data =
[[146 131 125 124]
 [128 116 140 118]
 [139 120 100 125]
 [119 129 137 130]
 [123 136 139 115]
 [127 127 134 133]
 [145 133 121 132]
 [117 136 137 127]
 [126 135 127 119]
 [110 131 131 136]
 [111 125 113 127]
 [136 123 131 135]
 [135 123 118 123]
 [156 134 132 117]
 [140 135 119 136]]
Indices start at 0.
The entry in row 2 and column 0: 139
The entry at row 0, column 1 is 131
What is the entry in row 0 and column 0? 146
The entry in row 1 and column 0 is 128
What is the entry in the top-right corner? 124
The bottom entry of the column that holds the smallest entry is 119
What is the entry just right of 110? 131
The entry directly above the largest entry -> 135
What is the smallest entry? 100
The entry in the bottom-right corner is 136
The entry directly above 145 -> 127
The entry in the bottom-left corner -> 140
The entry directly below the smallest entry -> 137
What is the entry in row 1 and column 1? 116
What is the top entry of the column that holds the smallest entry? 125
What is the entry just right of the largest entry? 134
The entry directly above the smallest entry is 140

M = [148 103 136 135 128 145 130 125]
The 1st entry -> 148
Read off the entry just left of 130.
A: 145
The 5th entry from the end: 135

Questions about the matrix below.
1) Give the entry just right of 100.
2) Give the entry just left of the smallest entry.
3) Give the 3rd entry on the main diagonal.
4) Give the last entry of the smallest entry's row.
5) Give the largest entry in the first row.
6) Give the entry just right of the largest entry.
7) Give the entry in the top-left corner.
8) Give the smallest entry in the last row.
[[118 129 112 124]
 [130 100 108 144]
 [126 127 135 133]
 [131 155 130 133]
 [121 152 123 111]
 [115 130 133 132]
 [132 116 117 131]
 [127 102 115 134]
 [115 145 133 143]
 [130 134 136 132]
 [111 136 106 127]
 [118 140 128 121]
 [122 102 105 149]
 [120 114 116 124]]
1) 108
2) 130
3) 135
4) 144
5) 129
6) 130
7) 118
8) 114
